In the rows, 128 means zero.
Named moves, each a turn or a mirror, and the order they were made in; the first pair answered:
move Sido:
[136 112 138 134 115 135 115 137 124 143 102 135 128]  ->  [124 118 140 138 117 129 124 146 122 149 104 138 131]
[113 134 105 156 138  82 136 131 117 133 126 160 109]  ->  [146 106  92 129 136 120 106  94 125 121 109 144  97]
[129 151 114 189  89 129 138 135 120 137 144 128 127]  ->  [159 126 105 162  91 157 111 104 127 128 128 113 121]
move Puz:
[108 131 135 182  87 163 110 111 141 129 168 102 139]  ->  [102 147 128 181  97 160 126 119 146 130 180 117 136]
[181 134 118 104 112 201 144  90 127 105 170 135 113]  ->  [179 136 120 101 116 200 146  92 129 103 171 141 112]
[154  86  65  74 160 159 148 115 171  87 148 152 123]  ->  [166  65  73  73 142 163 129 100 167  88 128 131 126]
move rame:
[116 139 146  70 181 133 167 154 145 150 131 154  92]  ->  [139 127 126  76 168 187 142 117 162 136 149 127  88]
[112 142 107 159  87 103 151 138 119 155 136 153 125]  ->  [109 156 103 155  98 127 152 131 135 149 160 152 123]
[117 106 154 138 112  54 152 155  92 148  79 156 140]  ->  [ 88 175 150 128 166  97 180 170 139 136 157 165 129]
[122 118 104 191  86 135 129 121 105 131 149 130 133]  ->  [114 124 110 188  89 114 137 135 100 134 140 144 134]
Now pairs of rows:
Between the rows of a pair lie two moves.
[124 133 168 107 144 147 122 124 149 125 140 104 130]  ->  [133 117 158 109 130 154 111 111 144 124 130  98 129]	Puz rame
[142 109 122 171  85 147 117 104 124 120 122 100 134]  ->  [137 132  93 177  99 158 137 112 131 115 155 126 126]	Puz rame
[110 163 145 154 136 105 138 161 141 144 136 118 131]  ->  [134 124 154 146 114 120  99 133 136 141 101  85 134]	Puz Sido
[106 144 111 187  97 131 138 128 115 131 157 119 138]  ->  [136 114 105 167  90 159 111  98 119 121 139 102 135]	rame Sido
[151 133 114  89 147 145 135 118 157 134 147 154 118]  ->  [123 152 123 127 128  99 159 153 133 151 151 168 131]	rame Sido
[163 112  92 108 132 192 101  88 151 105 140 115 113]  ->  [127 147  75 114 159 113 162 152 129 125 136 192 109]	rame Puz
[112 134 164 141 123 113 141 138 128 139 129 113 144]  ->  [123 134 154 142 121 145 128 117 139 129 145  99 144]	rame rame
[153 118 150 107 133 126 116 138 128 119 110 130 122]  ->  [145 138 151 102 149 132 129 142 137 119 128 131 121]	rame rame
[113 121 111 133 151 116 137 130 107 125 130 119 109]  ->  [117 109 115 133 145 125 125 119 108 122 126 106 111]	rame Puz
[135  74  87 127  80 119 126 142 105 137 114 154 125]  ->  [103 119  94 129 110 106 160 174 118 142 147 172 125]	Sido rame
[124 118 144 133 111 100 125 142 121 131  98 113 132]  ->  [149 110 126 108 129 134 110 118 138 118 100 117 122]	Puz Sido
[ 85 181 183  76 188  86 157 190 150 147 124 143 122]  ->  [142 132 175  75 148 201  77 102 174 116 138  55 123]	rame Puz
[ 91 184 101 122 179 151 156 152 152 131 153 163 115]  ->  [137 131  85 131 133 212 102  92 154 112 142 117 116]	rame Puz
[144 110 119 121 126 122 112 120 126 120 105 123 141]  ->  [139 124 103 111 150 131 126 126 136 118 123 142 133]	Puz Sido
[112 129 129 166  99 101 139 149  99 139 132 126 134]  ->  [149 109 114 125 115 168 102 104 129 118 136 107 122]	rame Sido
[164 114 112 120 131 189  87  95 150 102 145  99 128]  ->  [176  89  96 132 109 172  87  91 128 106 123 115 129]	Puz rame
[ 90 143 118 148 130  97 144 142  65 133 168 126 125]  ->  [117 142  81 110 165 141 134 116  93 116 179 143 105]	Sido Puz
[100 158 195  79 161 144 114 122 150 146 142  76 161]  ->  [ 92 184 164  80 179 153 135 133 157 141 174 103 153]	rame Puz
[ 88  88 184 126 101  38 116 129 108 162  98 101 144]  ->  [147  56 139  60 137 124  78  68 147 134  94 101 114]	Puz Sido
[110 151 148 157 111  91 144 147 104 127  95 118 148]  ->  [118 172 128 154 127 164 132 116 143 105 153  98 138]	rame rame
[118 131  97 192  84 131 130 143 126 124 161 138 135]  ->  [137 108 100 183  76 147 109 121 124 117 141 119 137]	Puz Sido
[130 117 133 139 114 109 137 133 111 129 108 118 121]  ->  [120 131 137 132 130 103 147 148 120 129 117 128 120]	Sido rame
[114 143 174 116 148 103 142 154 132 142 123 116 129]  ->  [127 147 150  93 173 131 141 143 147 131 130 130 114]	Sido Puz
[135 114 141 140 110 145 101 140 138 120 142 120 127]  ->  [120 131 136 138 125 118 124 163 134 129 147 147 125]	rame Puz
[130 142 107  96 164  89 146 148 125 133 107 172 117]  ->  [124 125 134 118 129  66 137 153 106 144  87 148 128]	Puz Sido
[102 149 135 127 119 153 137 152 144 127 125 144 133]  ->  [107 130 151 128 104 140 121 148 131 134  98 127 138]	Puz rame
[123 155 102 129 166 142 128 137 162 124 154 166 117]  ->  [ 96 149 143 175 123  89 131 160 129 138 134 138 140]	Puz Sido
[144 104 104  99 124 157 111  97 147 110 120 138 109]  ->  [125  94 143 138  80 113 109 114 116 126 100 114 130]	Sido Puz
[149 112 106 148  99 159 105 111 115 123 131 109 133]  ->  [144 120  86 152 107 156 118 115 117 121 142 132 129]	Puz rame
[120 142 146  92 165 119 150 157 136 129 133 151 115]  ->  [158  97 129 101 130 168 108 107 135 115 118 116 114]	rame rame
[116 143 131  85 146 101 132 185 108 134 106 154 144]  ->  [129 155 116  71 160 166 116 154 143 113 148 137 134]	rame Sido
[149 101  99 141  92 107 127 138 102 121 101 148 140]  ->  [131 142  84 139 124 124 155 153 124 115 150 167 133]	Puz rame
[116 137 117  93 151  86 147 158 127 130 105 200 115]  ->  [140 119 109  63 162 125 124 131 144 118 101 190 109]	Sido rame
[134 128 107 142 131 156 126 105 137 121 154 143 118]  ->  [137 120 106 159 111 149 122 104 126 126 148 139 122]	Sido rame
[131 127 135 126 152 112 128 143 123 115 119 133 127]  ->  [142 125 127 128 152 138 116 127 132 107 131 122 124]	rame rame
[139 116 131 152 118 145  81 111 147 101 135 116 113]  ->  [122 116 143 164 106  91  96 141 121 118 109 132 123]	rame Sido
[116 121 114 162  87  93 153 148 100 142 139 161 143]  ->  [135  93 133 157  64 127 111 113 106 135 126 115 147]	rame Puz
[117 125 143 157  97  95 137 146  92 152 114 131 142]  ->  [113 161 128 149 127 158 136 129 132 132 181 119 133]	rame rame
[132 121 131 111 129  91 140 137 115 166 122 126 142]  ->  [134 131 115  98 148 108 148 137 127 159 133 143 135]	Sido Puz
[143 117 115 152  97 141 122 116 134 112 156 113 135]  ->  [146 112 106 156  94 128 126 120 125 113 145 122 135]	Puz rame
[160  95 112  91 158 144 117 119 147 126  83 145  96]  ->  [122 145 109 110 174 113 160 160 146 138 117 180  98]	Puz Sido
[111 153 139 150 123 147 105 143 172 125 174 149 107]  ->  [134 127 139 138 114 163  79 120 176 119 158 132 105]	Sido Puz
[ 79 188 125 148 159 109 174 165 133 136 177 178 131]  ->  [174  66 115  85 122 134  90  88 114 122  62 144 122]	Sido rame
[149 138 114 125 139 157 142  93 146 108 161 138  88]  ->  [151 125 113 148 112 154 135  89 136 109 159 127  91]	Sido rame
[133 121 138 106 131 147 120 125 136 133 131 122 127]  ->  [123 133 139 121 128 149 127 128 136 130 148 119 129]	Sido rame
[154  86 154 129  86 110  97 100 105 123  61 132 134]  ->  [ 97 191 161 112 166 124 155 150 158 122 152 164 121]	rame rame
[106 154 148 133 133 118 136 128 148 130 145 103 136]  ->  [114 145 144 142 122 131 130 118 148 124 149  96 138]	rame Sido
[118 141 121 196 110 167 118 137 134 101 154 114 150]  ->  [111 147 107 200 113 142 139 157 124 108 153 142 147]	rame Puz
[123 143  60 143 143 167 143 118 140 113 172 162 127]  ->  [ 93 146 101 190 104 109 154 152 108 134 158 144 150]	Puz Sido
